Questions about the table below. Rows and columns are numbered from 0.
1) Report the minimum.
2) Report the entry directly above 149.
3) Report the entry in row 0 and column 0.
4) Report the entry directly below the smallest entry.
5) Report the entry directly above 140.
6) Report the top-right entry.
[[120 141 122 137 131]
 [105 145 113 140 124]
 [115 149 126 143 131]]
1) 105
2) 145
3) 120
4) 115
5) 137
6) 131

Questions about the row below.
1) Read off the third entry from the right.
2) Read off the entry just left of 110.
3) Read off the last entry.
[137 108 116 116 139 111 113 105 126 110 137 140 145]
1) 137
2) 126
3) 145
